0: [138 173 154 150 122 101 103 166 140 102 129 144 134 132 144 116 135 104
 129 128 151 191  97  80 105 154 130 174  91 148 109]
1: [ 82 142 107 102 183 180 123 190 100 161 121 179 164  94  75 123  99 124
 106 174 174 162 140  89  82 130  87 151 112  83 170]
2: [ 86 175 103 151  87  72 131 110 136 120 101 138  75  75 110  68  74 166
 160 174 105 144 167  96 174 201 172 151 131 123 114]
3: [111 146 104 133 172 170 116 155 105 155 111 128 175 132  93 140 123 104
 102 151 174 146 137  99 151 128 113 174 107  88 171]
4: [131 134 135 116 149 148  95 124 148 160 101 154 150 143 150 165 157 151
 170 105 105  94 139 129 151 155  96 128 129 126 144]
5: [149 136 130 103 153 128  99 104 153 177  84 121 169 167 141 170 143  99
 136  82 128 117 124 139 151 144  92 128 121 126 136]
6: [100 134 126 114 191 180 141 203  94 148 119 192 143 101  76 110 104 128
 108 151 174 160 139  89 105 134 105 128 117  88 170]
7: [157  94  89  83 114 106 170  94 191 132 135 107  79 185 196 158 142 162
 102  82 128 116 169 167 105 105 113 105 127 131  93]
8: [164  79 169 171 120 115 191  92  74  80 111  89 108  91 120  71 172 181
 171 105  82  73  90 195  82  83 183  82 182 167  85]
9: [153 130 173  91 125 167 138 127 140 102 133 143 145 138 138 142 161 132
 123 105 105 116 106 137 151 123 138 105 124 165 113]
10: [ 87 156 103  94 168 163  92 152 115 176 117 141 183 118  95 154 109 111
 103 151 151 166 128 104  82 134  88 174  99  90 166]
11: [143 129 159 112 147 120  88 116 122 218  78 150 154 154 136 148 128  77
 163  82 151 112 166 105 174 151  86 128 104 100 132]
12: [ 71 155 104 126 145 167 112 163 136 141 113 182 147  94  92 103  69 105
 108 174 151 130 166 122 174 161 121 128  99  83 179]
13: [156 112  88 148 120 110 138  83 169 127 135  85 107 183 170 167 170 164
 124  82 105 128 136 158 105 106 136 105 128 133 113]
14: [ 74 166 110 122 114 120 111 150 134 113  95 169  90  86 106  91  71 129
 134 174 128 120 172 103 174 187 144 151 106  96 166]
15: [122 166 146  91 156 133 108 135 126 183  87 144 159 162 142 131 156 111
 163  82 128 127 128 114 151 164  97 151 109 104 124]
16: [164  84  89  63 109  93 197 103 192 139 127 105  65 193 193 154 124 120
  80  82 151 124 185 163 151 100 102 105 118 124  91]
17: [153 122 151 120 113 143 153 117 140 100 167 120 135 135 151 134 147 124
 111 105 105 122 100 144 105 110 162 105 132 173 103]
18: [139 135 127 134 143 145 107 123 148 145 100 124 164 153 148 159 157 119
 144 105 105 107 132 124 151 134 110 128 125 127 144]
19: [166  80 173 183 118 136 165  98  94  94 144 106 102 126 120 110 174 194
 179 128 105 105  97 161  82  88 141  82 186 161  92]
20: [168 101  98 146  74  87 151  84 124  86 205  77  96 111 132 108 127  94
  83 105  82 144  75 152  82 102 208 105 144 198  74]

[156 156 157 157 142  85 122 150 148 104 133 111 136 136 138  86 126  93
 115 105 151 191  98 104  82 125 164 128 101 159  86] 0 17
[143 104 133 148  99 104 117  79 139 167 155  93 115 161 163 184 126 146
 144 151 151 129 124 169 128  98 112 105 112 153 115] 13 17
[156  99 115 154  78 100 151  98 135  84 209  87  97 111 153 115 128 102
  88 128  82 122  92 144  82  89 202 105 142 191  86] 20 17
[169  79  91  25 117  91 234 116 201 135 115  90  64 178 187 143 114  88
  55  82 151 124 205 145 151  86  93  82 111 117  77] 16 7
[ 88 162 110 121 155 170 114 174 126 132 103 178 139 110  95 116  95 114
 116 151 174 154 157 114 174 170 116 151 101  86 168] 12 3
[146 123 116 192  98 118 107  75 125 132 137  81 128 167 150 170 170 164
 167 128 128 132 109 140 105 124 133 128 118 152 113] 13 18
[142 145 156 135 136 120 125 157 135 117 134 136 148 154 138 134 147  85
 109 128 128 169  98 103 151 121 140 174 106 143 126] 0 18
[150 113 148 100 107 141 141 115 153  94 175 128 126 121 150 137 146 134
 111 128  82 119 101 150  82 112 165 105 137 185 100] 17 9
[172  94  91 146  67  83 159  84 122  78 203  79  74 102 127  95 127  89
  85 105  82 158  71 153  82 104 212  82 153 205  64] 20 17
[125  71 168 132  70 104 107  94  75 104 196  92  96 118 123 137 135 194
 186 174  82  67  93 185 105  78  92  82 219 137 103] 19 8
[122 199 116 167 108  73  77 150 163  90  95  98 134 128 156 115 126  69
  99 128 128 195  99  49 128 159 128 174  84 140 113] 0 18
[143 127 142 163  95 132 179 131 126 105 194 103 126 139 162 107 135 125
 115 105 128 116 109 128 151  98 169 128 114 155 101] 17 9
